In the rows, 128 means zero.
Rows swapped in pairs by one turn or mirror: which row each one swaps with:
The rows were stretched afterwards, more along some directions than others.
Mim: [124 132 151 141 159 120  96 128 148 134 104  91 123 135 143 145 143 129
 124  76]
Vik: [124 121 109 105 107 168 145 113 138 100 106 139 157 142 124 153 104 104
 111 102]
lebuk: [115 129 103 132 124 175 151 125 103 139 137 122 142 123 123 122 119 122
 151 137]
foma: [149 101 100 120 106 120 125  96 148 128 146 148 147 154 148 147 104 108
 122 129]
midum: [153 139 124 134 171  94 118 143 137 115  92  87 154 124 136 131 152 126
 134 104]
mebo: [125 125 122 101 118 166 137 111 152  96 101 123 145 144 134 171 103 101
 117 104]
kiti: [150 140 114 149 170  94 124 140 142 119 107  95 149 124 139 135 152 136
 140 118]
pak: [127 120 102  97 107 161 133 122 129  94  99 133 167 132 128 138 117 101
 104 110]
zitil: [154 131 123 139 118 141 129 155 169 151 129 133 137 110 137 121 127 131
 130 112]
lukir: [151 112 116 116 134 112 135 104 100 144 161 114 144 134 144 119 104 139
 146 146]
kevun: [123 126 119  99 113 155 126 123 124  87 105 137 152 130 134 160 107 109
 100 103]
vuva: [121 120 120 145 128 163 145 130 122 166 155 124 141 121 132 117 130 138
 175 141]
Bopeb: [186 116 123 123 134 121 126 132 134 111 134 112 146 119 133 133 105 147
  97  94]
Bogo: [162 112 126 149 110 157 135 144 172 158 137 143 145 115 153 129 126 134
 151 118]
zan: [126 133 123 133 167 126 127 148 133 125 110 111 136 144 113 121 137 131
 104  97]
kuve: [159 135 149 145 160  94 127 132 152 126 104 118 122 115 153 160 119 142
 153 110]
tof: [188 119 136 114 135 104 110 114 134 121 149 119 135 134 149 137  98 145
  92  98]
Rekim: [119 132 141 128 159 127 138 143 139 117 103 109 135 124 113 122 142 136
 113  95]
las: [149 121 126 114 146 108 115 105  87 138 157 107 134 135 142 125 101 142
 126 129]
Nipal: [125 147 146 148 159 122 139 130 152 116 104  97 127 119 129 153 138 151
 164 114]
bab: [160 153 132 124 189  75 122 132 124 123 111  99 135 131 144 142 127 142
 125 111]
fono: [152 123  86 104 146 124 124 110  78 132 149 112 167 157 135 102 109 120
 117 151]
Bamak: [111 110 117 136 127 157 140 116 118 160 166 126 140 142 121 108 126 129
 167 149]
Nul: [129 102  79 103 121 131 122 109 139 115 127 145 166 174 138 135 104  92
 103 149]
Fak: [126 126  91  99 121 166 134 123 127  87  93 121 161 137 127 158 112 114
 106 109]
Fis: [140 114 124 103 135 116 113 110  83 125 140 114 138 131 146 124 103 127
 112 125]
lise: [127 132 105 106 109 165 140 129 142  95 110 139 159 134 136 149 114 111
 108 113]
kif: [167  95 150 155 101 142 117 125 183 168 145 141 131 117 167 139 113 138
 161 103]
matu: [112 113 109 139 121 168 130 121 107 161 150 127 145 134 117 101 126 121
 147 132]
Dula: [131 126 121 130 160 131 123 146 141 120  98  93 154 143 126 121 151 116
 101  90]
Kiv: [138 117 152 140 148  89 113 121 147 135 116 133 113 118 147 147 109 144
 135 119]
zop: [139 114  97 100 115 111 111 103 135 112 146 151 158 169 152 132 103 108
  95 137]
peka: [116 118 125 143 121 153 147 120 124 154 165 134 132 123 126 123 130 139
 170 144]
gofu: [111 117 117 125 158 108  95 129 124 133 108 107 145 162 137 109 132 122
 106 119]
zego: [137 116 104 102 108 170 137 122 135 100  97 123 155 131 134 154 110  99
  97  91]
bibi: [121 133 148 148 157 119 101 125 152 141 115 104 114 131 123 150 135 138
 135  91]
masif: [160 126 127 122 140 105 124  95  92 128 151 109 137 124 138 129 101 137
 143 131]
Lizu: [128 110  96 111 116 113 120 107 129 113 152 155 164 166 136 126 120 107
 108 145]
pil: [130 106 105 109 106 118 110  89 134 119 150 155 146 160 132 137 100 113
 107 133]
kifus: [185 140 156 116 135  85 109 118 153 126 142 111 117 119 150 142 103 143
 110  91]
Manas: [125 101  98 112 112 126 111  96 145 130 140 143 157 174 149 135 117 108
 128 135]
rov: [127 119 135 144 166 124 113 141 142 145 111 103 133 140 126 117 141 127
 117  97]
bos: [154 125 152 152 147  99 114 119 164 133 115 115 116 120 157 171 117 140
 150 107]
vimi: [112 110 125 131 115 175 137 119 118 165 149 125 127 123 130 128 106 137
 155 129]
rikif: [140 117 127 111 137 128 122 109  90 126 137 111 131 123 139 137  91 134
 138 134]
lorum: [124 128 120 137 123 171 137 108 121 159 158 130 134 136 130 134 111 133
 170 141]
didid: [138 117 118 111 136 138 108 106  86 139 135 102 141 140 141 115 112 123
 113 122]
tun: [135 104  83 104 111 123 124 102 125 113 130 157 163 165 135 135  92 102
  99 139]
dizes: [117 148 126 145 173 137 132 151 144 152 112 116 128 130 120 134 142 138
 137 107]
ren: [161 136 156 155 170  96 129 131 152 127 108  98 119 108 143 158 126 149
 156 105]
gaz: [141 118 114 115 135 108 120  93  89 139 164 119 137 150 146 117 103 122
 131 141]
Pade: [136 123 112 148 131 143 142 109 119 158 165 121 140 132 129 117 134 140
 173 154]

lorum is swapped with fono
vuva is swapped with las
kifus is swapped with zitil
Lizu is swapped with kevun
kif is swapped with Bopeb

